One turn moves each row of this set onto another row. After a few examples, where does it send each row asked below?
J101: -.19 -.10 .09 .19 -.10 .03 .34 -.03 .09 -.21 -.25 -.32 .25 .08 -.13 .03 .26
J465: .22 -.17 .00 -.11 -.13 .06 .06 .01 -.02 -.15 -.04 .11 -.01 .14 -.07 -.34 .09
J983: -.03 -.07 .36 .29 -.09 -.12 .06 -.07 .10 -.16 -.31 -.20 -.05 -.07 -.11 -.14 .19
J538: -.17 -.13 .07 .19 -.08 .03 .31 -.03 .06 -.16 -.25 -.32 .28 .10 -.13 .09 .20
J959: .33 -.16 -.01 .03 -.17 .30 .18 -.10 -.08 -.13 .02 .05 -.04 .02 .02 -.32 .25
J838: .34 -.18 -.02 -.04 -.16 .26 .09 -.07 -.11 -.08 .02 .06 .01 .06 .03 -.25 .14
J215: -.17 -.12 .06 .21 -.08 .05 .33 -.04 .07 -.17 -.25 -.32 .28 .09 -.14 .08 .22
J552: .20 -.14 .02 -.10 -.15 .06 .11 .01 .01 -.22 -.04 .11 -.06 .11 -.06 -.41 .17
J677: -.18 -.11 .07 .21 -.09 .05 .35 -.04 .08 -.19 -.25 -.32 .26 .08 -.13 .06 .25
J784: .07 .08 .04 .12 -.16 .19 .23 -.18 -.15 .01 -.09 -.31 .26 .06 .10 .14 .17
J364: .29 -.21 -.05 .12 -.10 .24 .23 -.11 .00 -.16 .00 .07 -.06 .10 -.10 -.36 .24
J922: .25 -.09 .04 -.12 -.21 .18 .11 -.02 -.07 -.18 .00 .08 -.03 .02 .04 -.37 .21
J712: .26 -.10 .04 -.07 -.21 .22 .16 -.04 -.05 -.19 .00 .07 -.06 .01 .04 -.38 .26
J939: .30 -.12 .01 .00 -.19 .28 .18 -.08 -.06 -.18 .02 .06 -.06 .01 .03 -.37 .27
J370: .32 -.26 -.07 .04 -.08 .18 .11 -.07 -.05 -.08 .00 .08 .02 .15 -.09 -.26 .09
J625: .03 -.13 .32 .28 -.05 -.11 -.01 -.07 .05 -.06 -.30 -.20 .02 -.02 -.11 -.03 .07
J184: .35 -.18 -.03 .01 -.16 .30 .14 -.09 -.10 -.10 .03 .05 -.01 .04 .02 -.28 .19
J931: -.19 -.11 .08 .16 -.09 .01 .29 -.02 .06 -.17 -.26 -.32 .28 .10 -.13 .08 .19
J881: -.08 .23 .14 -.06 -.24 .02 .22 -.08 -.08 -.14 -.14 -.28 .19 .01 .13 -.03 .24
J695: -.01 -.09 .35 .25 -.08 -.13 .01 -.05 .08 -.12 -.31 -.20 -.01 -.04 -.11 -.09 .12
J273: .32 -.25 -.07 .11 -.08 .24 .18 -.11 -.04 -.11 .01 .07 -.02 .13 -.10 -.29 .17
J735: -.21 -.09 .09 .15 -.10 .00 .31 -.01 .09 -.21 -.26 -.31 .26 .09 -.12 .04 .22
J169: -.21 -.08 .09 .17 -.11 .01 .33 -.01 .09 -.22 -.26 -.32 .25 .08 -.12 .03 .25
J333: -.04 .18 .11 -.07 -.22 .03 .17 -.08 -.12 -.07 -.12 -.28 .25 .05 .13 .06 .15
J246: .08 -.18 .28 .41 -.03 .01 .07 -.14 .05 -.04 -.27 -.23 .01 -.02 -.14 -.01 .12
J631: .06 .09 .03 .19 -.17 .24 .32 -.22 -.13 -.03 -.08 -.32 .22 .03 .08 .09 .27
J629: .07 -.16 .29 .34 -.03 -.05 .02 -.10 .04 -.04 -.29 -.22 .03 -.01 -.13 .00 .07
J587: .03 .14 .06 .20 -.20 .24 .37 -.21 -.09 -.10 -.10 -.33 .17 -.01 .09 .00 .35
J554: -.01 -.08 .34 .36 -.09 -.06 .12 -.10 .11 -.16 -.30 -.21 -.07 -.08 -.12 -.15 .23
J355: .20 -.13 .01 -.02 -.16 .11 .18 -.03 .03 -.24 -.03 .09 -.09 .09 -.07 -.45 .25
J500: .27 -.23 -.04 -.06 -.10 .11 .05 -.02 -.05 -.10 -.02 .10 .02 .16 -.08 -.28 .06
J413: -.08 .24 .14 .02 -.25 .08 .30 -.11 -.06 -.18 -.13 -.29 .15 -.02 .12 -.08 .34
J57: .24 -.16 -.02 .07 -.14 .19 .23 -.08 .02 -.22 -.01 .08 -.09 .08 -.09 -.43 .28
J750: .31 -.15 .01 -.10 -.17 .20 .06 -.04 -.11 -.10 .01 .08 .01 .06 .03 -.27 .12
J391: .04 -.11 .31 .43 -.07 .00 .14 -.14 .10 -.13 -.28 -.22 -.05 -.07 -.13 -.12 .24
J818: .02 .12 .07 .01 -.18 .10 .17 -.13 -.15 -.01 -.11 -.29 .27 .07 .12 .13 .12
J901: .07 -.15 .28 .45 -.04 .03 .13 -.15 .08 -.08 -.27 -.23 -.02 -.05 -.14 -.06 .19
J271: -.20 -.10 .08 .14 -.10 -.01 .29 .00 .07 -.19 -.25 -.31 .27 .09 -.12 .06 .21
J152: .27 -.12 .03 -.14 -.19 .17 .07 -.02 -.09 -.14 .00 .09 -.01 .04 .04 -.32 .15
J17: -.04 .20 .11 .13 -.23 .17 .37 -.17 -.06 -.17 -.11 -.31 .13 -.03 .11 -.07 .39

J712 -> J184
J695 -> J391
J215 -> J271
Now these:
J364 -> J500
J17 -> J784

